Each path is a new rotation, seen through one point. The rows after it are directions, each followed by how far the rotation turns it, in degrees each step (0 if it stays put).
Each turn is a multiple of 5 degrees from 10 to 175, or 0.
Each row of a path follows its step; steps can be skipped.

step 1: [-18 -13  -7 -14 -15  14 -15   0   0  13  -2  13  -1   3  -1  -6  -2  36
  -4  -9   1   6   5  -3 -26 -13   2 -15  13 -23 -14 -16 -12  25   1  -4
   0   9   0  20  -1 -15  13  -3]
step 6: [-18   2  -7  -3   7 -14 -20  -3   5   7   8   3 -16  10 -32   7 -11  10
  -2  25  -4  -4  12 -17 -17  -4  11  -9  23   4   5   5 -18   7  -2   4
  -6 -13 -21   5  26  -8   4  14]
step 14: [ -3   6   0   4  19   5 -26  12  -3   1  -5  -4  13 -23 -11  12 -16   9
   9   4   4  -2  26  10   9 -10   4  -9  14  -7  14  -8  -6  25   2 -10
  -9 -18   1  -3  33 -13  12  -6]
step 17: [  6  11  -3  -3  32   9  -4  15  20  -8 -15 -10  -1   1 -15  18  10   7
  -3  -6   6  20  -4  -7   8  15   4  -1   0   5  -4  21  -4   6  11 -13
  -4 -23  25  26 -17  11  -5  -4]
step 19: [ -5   3  12  -1   5 -22  10 -15   4   1  15  11 -14 -13  -3   9 -11  10
 -19 -10   9   3  10   3  17 -22   0 -19  13  14  18   8  25  12  -1 -12
 -22 -22   9  -5   7  -4  10  19]
step 20: [  0 -13  23  24   7  -4   0 -21   3   9  -4   7  21  -4  -3   5  -8   9
 -10   4  -7  -3 -24  13  -2  23 -14  -8 -18   4  -3  12 -17  -6  -5  -9
 -14 -14   8  -7 -19 -29   3   6]
step 24: [  2  12   7   0  15 -27 -20   9   3 -24  17  -1  -9  20  18  -6  12   0
  11  -5  16  -8  -4  -7   9  -7 -18  -9 -17   5  11   2  17  -9   5 -12
   3 -37   2   5  -4   0   4   8]
step 26: [-12 -14  19 -18 -36  -8   0   8  -3 -14   2   1  -2  -4  20  -1  -6   0
 -25 -14  10  18   4   2  16 -18  -8  -8   3 -24 -13  -5 -13  12  19  -7
   1   0 -12  -5  -3  -8   4   3]
Speeds:
[-2 -2 -3 -1 -5 -1  1 -5 -8  1  2  1  3 -1 -8 -2 -2  0  4 -2 -2  2  0  5
  1 -5  0 -1 -5 -1 -3  1 -8  3 -4 -9 -8  2  3 -2  5 -4  2 -7] : 55
[-4 -5  7  0 -4  2 -1  1 -3 -1  1  2  2 -1 -5 -2  5 -1 -2  2 -9  0 -2 -3
 -1  9 -5  1  3  5 -2 -5 -3 -7 -4  2 -2  8  1  4 -1  2  2  3] : 145
[  3  -8 -10   0   3   1  -1   3  -3  -2  -5  -8   0   2  -3  -3  -3   4
  -4   0  -3   5  -4  -4   1   0 -11   3   2  -4  -2   0  -1   7  -3   3
   3  -3   1   0   1   2   2   3] : 90
[-5  2 -4 -1 -8 -1 -2  5 -3  6  0 -2  5 -3  2  6  2 -2  2  3  1  8  0 -7
  1  1  0 -2  7  2  8  7 -4 -1  6 -2  3  2  1 -3  2 -2  3 -3] : 90
[-2  5 -2  1 -1 -2  1  2  2  0  5 -3 -1  7 -3 -2  9  1  6 -2  0  4  1  2
  0  0 -4 -1  5 -9 -2 -7  4  0  3 -6  2 -2  0  9 -4  1  0 -5] : 45
[-5  8 -3  3  6 -3 -3  3 -1  5  4  2  1  2 -1 -7 -8 -3 -3 -2  6  2 -6 -1
  2  1 -2  5 -1 -4  1  0  1 -8 -3  0 -2  4  5 -3 -3 -4  1  5] : 85

step 3: [-11  10   0  22   8  -7 -11  -8  -1  11  12  11 -16  -7  -1 -19  -8  -7
  -6  -8  -5  23  16   0  -1   9  24 -12   7   9   5 -31  -6   6   3 -21
   2  -3   5 -29   0 -12  -2   2]
step 13: [ 22  26   2  21  11   1  -2  -4   3  -6 -11   6 -22  -3  -4 -24  -1 -13
  -9   6  14   0  10   2 -10  30  -4  -1   5 -14   8  -4  12   5   2  -7
  -6  27  -9 -10   9  -6 -22 -10]
step 21: [  8  29   4   2   2  17  -8   5   6  -7 -14   8  -4  10  -8 -27   8 -13
 -11  -7  17   8  18   4   7   7 -14  -2  -6 -12 -10   2  -1   1   9 -12
   2  31 -14 -19   3 -20  -5 -18]
step 22: [-17  27 -15  -1  12 -16  -5   3   0   8  -3   4   8  -6  -8   6   8 -13
   3  10  -3  27  17  -5   8   0  10  -6  -1   6  17 -14 -16  -4   5 -19
   2 -14  36  -6   1  -5 -17  -9]
step 23: [-14  12   8  15  -4  20  -8 -13  19 -12   6   1  -7  10   1  -9  -1 -14
 -20   2  26  13  -7 -14  -9  14  19  -4 -11  13  17   0   1  21  12   7
 -15  -1 -10 -21  -6  -7   7  -9]
step 24: [ 11  35  -9  21   3   3 -20  -1  19  -3 -35   7   2 -12  -9   4   3   2
 -17  15   7  10  -1   1  17   8  -8  12 -14  -5  -7   0  12 -11 -13 -11
   9   2  16  -4  -4   5  -6   1]
step 25: [-10  21   6  13  -1  -2  14  13   3  20   1  -9 -19   2  -9   0  -4 -18
   1   7  21  14  10 -16 -13  15  10  11   6  -7   3 -15 -18   0   5 -19
   1   6 -13 -11  19 -14 -17 -20]
step 26: [ -7  35   4  -8  18   9 -10 -17  14  -7  -8  20   2   3   9  -9  -4 -12
  -4  -1  -9  15  -2   4  16   7   3 -14   4   9   7   5  -9  -1  21 -11
   3  11  15 -36   0  -5   6   6]
Speeds:
[ 8  0  0  3 -2  0  4 -6  3  2 -4 -5  0  2  0  1 -2  4 -6  3  8 -7  2  5
  0  0 -7  7 -3 -3 -1  2  4  3 -5  3 -1 -4  0 -1 -1 -3 -6  3] : 95
[ 1  1 -6  9  2 -6  2  3 -2 -6  1  3 -3  5 -1  5  3  4  2  0  0  1 -6  1
 -3  2 -5  0 -3 -1 -8  7 -5 -5  0 -4  1  3 -7  0  2 -2 -4 -3] : 90
[ 0  4 -1 -4 -8 -8 -3  0  5 -1 -3 -5 -2 -3  0  3  2 -2 14  0  3  1 -1  0
  0 -4 -1  2 -1  1  5  1 -3 -2 -9 -1  1  0  2  1 -6 -2 -2  0] : 145
[-2  0  1 -4  1  5  2 -2 -5  6  1  4  5  1  2 -6  1  3  7  1 -5  6  1  5
 -4  0 -5  4  1  2 -1  2 -4  3 -1 -4 -2 -9  0 -7  1 -5 -5 -2] : 95
[-1  4  0  3 -2 -3 -3  0 -6  2  7  4 -1 -3  6  3  0 -1 -4  6  7  0  3 -5
 -3 -6 -6  1  4  4 -2 -1  1 -2  2 -4  7 -6 -1  3 -5 -2  5  5] : 170

step 0: [ 24  -4  36  10 -15 -12  19   0 -15  -3 -16   5  12  -9 -17  -1  -1  -5
  -9  -7   8   1  21  -5   3  -3 -38  -3   2  22  -1  -5   3 -11 -24  -7
   5 -11   3   1   5   5  16  -3]
step 3: [-31   1  27  16   0  13 -10  21   1  11   1 -14   3   9  18   0  10  14
 -12   0   8  -7  -6  -9  -7 -15  -7  -3   1  -3   8  -4   1 -18 -24 -22
  -8  14  -5  18  -8 -11  26  14]
step 4: [ 24  -4  13 -17  -1  13  17   8  18  23   2 -20   7  27  -1  10  13  12
 -14  -4 -15  -2 -19  -1  -5  -2  10  -9  17 -22   5 -18  14   5   1   7
  14   5  12  -1   2  13  -8  20]
step 10: [ 18 -13  13   3  -2  -3  19  -1 -12  11   6   3   4 -10 -10   3  -9  35
  22   9   7  17  13 -11  19 -10  28 -19 -29  -3   9  -7  16   6   2  -5
  14  -3  10   3  -6  -3  -3   3]
step 20: [  7   3  23   1 -17  -2  16  20 -11  25 -25   7  -3  18 -22   1  19   7
  -9  -9  -5  -2 -13 -10 -10  -6 -12 -26  -4 -20   2  -7  -1   0  17 -17
 -11  11  -7  -7   2  14  11   7]
step 23: [-28 -17  -2 -12 -20  -5 -23   3   2  16  12 -18  -6  -7  -4  -8  22   2
 -33  -9 -12  14  10   8   2  12 -13 -15  24 -16  -3   2   5  -3  -5   5
   0  13  -6   1  13 -17  14  -3]
step 26: [  1 -24  -3  19 -16 -12  21   4  11  -1 -19  10 -12 -13 -18 -15   8  16
 -10  -6  13   9  17   3  12  -1   7  -7 -10   1 -10   5  26  15 -12  -1
  17   9  10 -29 -13 -12   8  12]
step 27: [  3   3   1  -1  12 -12  19  22 -15   6   3  24  19 -13   9  25   3  -3
  -3  12   0 -18  24   9  21  12  24   2   3  -8  25  -4   3   2  -3  -2
  20   2 -21   0  -7 -14  -4  -8]
Speeds:
[ -4  -2   0  -4   2   2   4  -4   0  -2  -2  -2   1  -2   0  -6   1  -3
 -11  -1   4   3  -2  -8  -4  -1   4   5  -8   6   1   5  -3  -5   3  -2
   2  -2   1   0   0  -4   1   3] : 110
[  2   1   4   4   2   2  -4  -9   6   3   1   4  -5  -5  -3  -7   2   4
  -4   5   2   4   1   6  -1   3  -6   1  -2  -2   1   1  -2   1 -10   1
   2  -4   1   4   2  -1  -4   1] : 155
[-2 -5 -4  2 -4 -4 -4  1 -3  2 -1  0 -8 -2 -7 -5  8 -8 -2 -2 -5  1 -4  5
  1 -4  0 -2 -6 -5 -2 -1 -1  5  4 -1 -2 -1 -3 -6 -3 -3  0  0] : 120
[  1  -2  -3  -2   7  -1  -4   3  -4   0   5  -8  -2  -4   3   0   2   6
  -3   1  -1  -2  -5   1  -1   8  -1   4   3   2  -1   3   3  -1  -3   0
  -9   2 -10   0  -5  -3  -1   0] : 70
[ 2 -2  1 -2  8  2 -1  6  5 -5 -6 -1 -1 -4 -4  0  6  3  2 -1 -4 -3 -1  5
  4 -1  5  1  4  3 -1  1 -6 -5  2 -2  5 -9  1 -3  3  5  1  1] : 145
[ 4 -2  0  4  2 -1 -4  0  3  2 -4  1  2  4 -1  2  1  3  0  4  6  2  2  3
 -3  0 -5  0  0 -2 -6 10  1 -2  9  2 -4 -1  2  0  2 -3 11 -6] : 125
